One turn moves each row of this set onto another row. After a few examples, where does it send each row asked below?
Z540: [ -3   6  -8  10   5  -7   5  -2  -6   4   3   8  -4  -6   1   2   2  -9
   2  -1   7  -3  -8   6  15  -2  -4  -3   5  -4 -10  -8  12   0  -6   0
   0   7   0   2   3   3   7  -6   2   3   1   4  -3   0  -6   3  15   3
   2  -5   0   0 -14  -4  -3   6   3   3  -1 -14  -1   2   2   4]
Z632: [ -4   0  -3  12   1  -5  -6   9   6   2  -2   1   1   0  -1   1   7  -5
   0   7   6   3  -6  12   0  -4   6   0 -11  -1  -2  -1  -4   7  -8  -3
 -12 -13  -1   0   2  -8   4   1 -10   0   5   7   0   2  -2   9  -5   0
  -3  -3   3   3  -1   8  -2   1  10  -2  -1   2   9 -10  -8  -3]
Z186: [ -1   3  -7   8   4  13  -3  -4   1   4   4   1  -1   1  11  -3  -2   4
   1  -9  -1   3  -6   4  10   5  -6   4   8   6   3   0  -2   3   0   0
  -3 -14  -6 -18   5   3   5  -8  -8  -8   7  -6  -1   2  -1   3   1  -6
  -1  -4  -4  -5  -1  -1  -2   0  -6   5  -4  -7  -3  -3  -3  -2]
Z37: [ -2   0  -1   2   6   7   2  -1  -9  -7  -8  -6  -4   7  -1   5   4  -1
   5   0  -3  -9   1  -3   3  -8  -6   8   2  -1  -5  -1  10  -2   2   1
  -4  -8   1   5  -8   5  -3   0  -9   0   8   1   2   0   0  -8  -4   4
   4   2  -4 -13  -3  -4   4  -6   6   1  -7  -6  -4  -8   2  -5]
Z948: [  3  -2   4   5  -3   2  -2  -1   8  -2  11   2  -2  -8   2   6  17  -3
   6   1   1   4  -6  -3   1   3  -2   1  -1   2 -14  -3   3  -6  -1  -1
  -9   8   0  -1  -1  -4   0   3   8  -5   0   1   0  -6  -1   7 -12   1
  -1  -1   1   3  -1   0   8   3  -8  -2  -5  14   3   0   2   0]
Z89: [  8  -3   1   7   0  -5  -6  -1   3   4   8  -5  -3  -1   0   4  13  -7
   2   2   0   4  -9  -6   4   6  -3  -4  -1   0  -6  -5  -3  -1  -4   1
  -7   6  -2   4   1  -2  -2   0  16  -7   4  -1   2  -4  -3   5 -11   3
   5  -1  -3  -3  -1   3  10   1 -10  -1  -4  14   2   0   3   2]
Z782: [ -6   4  -1   2   4   7  -9  -7  -5  -1   7  -1   0   3   5  -4  -7  -3
   4  -7   1   1  -8  -1  10   7  -6   3   4   4   7   4  -8   1   0   2
   2 -15   1 -16  -2   1   2 -12  -4   0  -1  -4   4  -6  -1   4   7   3
  -2  -3  -3   1   2  -4   2  -3  -2   8   1   0  -3   0  -2  -6]
Z348: [  4   0  -5   6  -1  -1  -8   0   3   3  13   1  -3  -5   1   5  16  -6
  -1   1   0   0  -6  -3   2  -2  -4   1   0   3 -14  -3  -3   1   0   2
  -6   3  -3   6  -6  -4  -1   4   9  -4   8  -2   6  -2  -3  12 -11  -2
   4  -5   3   3  -3   1   7   2  -7  -1  -3  16   3  -2   4  -5]
Z875: [ -4   0  -4   6   0  11  -4  -5  -6   1   6  -1   2   0   6  -1   0  -6
   2   0 -10   1  -6   5   1   6  -4   6   1   4   4   0  -5   4  -3  -1
  -2 -14   2 -26   5   5  -1 -10  -8  -6   4  -2  -1  -8 -13   7   4   0
  -2  -3  -1   0   1  -3   2   2  -2   4  -2  -6   2   1   1   2]
Z739: [ -3   7  -5  11   2  -7   2  -4  -7   5   2   6  -3 -12  -2   1   1 -12
   1  -2   7  -6  -7   7  13   0  -6  -3   4  -3  -8  -8  11   3  -8   1
  -2   2   0   3   3   8   5  -7   0   4   7   5   1  -3  -7  10  15   3
   3  -5  -1   0 -15   0  -1   6   0   2   1 -14   5   1   4   7]
Z895: [ -6  -7  -1   6   2 -12   0   2   7   4 -14   0   9   5  -2  -1   3  -9
   2  -2   4   0  -4  12   4   1  -2 -10  -1  -2  -2  -3  -2   3  -6  -4
  -5  -8  -1  -3   4  -8   6  -4  -3   2   8   5   3   3  -1   3  -7   0
   1  -6  -1  -1   5  11  -8   3   2  -4  -6  10   0  -4   0  -2]
Z400: [ -5   7  -4   6   1  -8   0  -1  -7   3   3  11  -1 -11   1   3   3  -7
   2   0   7  -6  -5   4  11   0  -4  -2   4  -2  -7  -8   7   3  -4   0
  -1   5  -1   7   0   9   2  -3   2   3   3   6   0  -2  -7   7  18   3
   0  -5  -1   3 -17  -4  -6   2   3   5   2 -14   4   2   0   2]
Z683: [ -5   1   1   4   0  15  -1  -3  -8 -10  -3 -12  -6   6  -2   3   5  -9
   1  -2  -1 -13  -2   2   1  -7  -6   5   0   1  -5   3  10  -5  -2   2
  -6 -10  -1   7   2   3  -1   0  -6   2  10   3   1  -2  -6  -3  -9   2
  12   2  -3 -10  -1  -4   1   3   2   0  -7 -11   1  -1  -2   5]
Z610: [ -7  -3  -2   0   2  -4  -2   6   8   1  -3  -5  -1   3  -3  -1   5  -2
   2   2   5   5  -7   6  -1  -3   5  -6  -5  -7  -3  -2   4  -3  -9  -4
  -3  -7  -2  -1   9 -13   1  -5  -1   0   2  16   3  -3  -6   3  -3   0
  -8   1   6   6  10   3  -7   5   3  -2   1   2   1   0  -8  -7]
Z473: [ -4   1   1  -3  -2   6   0  -4  -8  -9  -6  -6   1   0  -2   4   0  -9
   5  -4  -8 -14  -1  -1   1  -7  -1   4   4   5  -3   1   2  -3  -2   0
  -2  -9   5   9  -7  10  -2   7  -6  -2  10   3   3  -7  -4  -6  -5   3
   9   7  -3  -7   3   1  -1   0   4   4  -6 -10   2   2  -1  -8]

Z948 -> Z89
Z875 -> Z782
Z739 -> Z400
Where do these go?
Z895 -> Z632
Z37 -> Z683

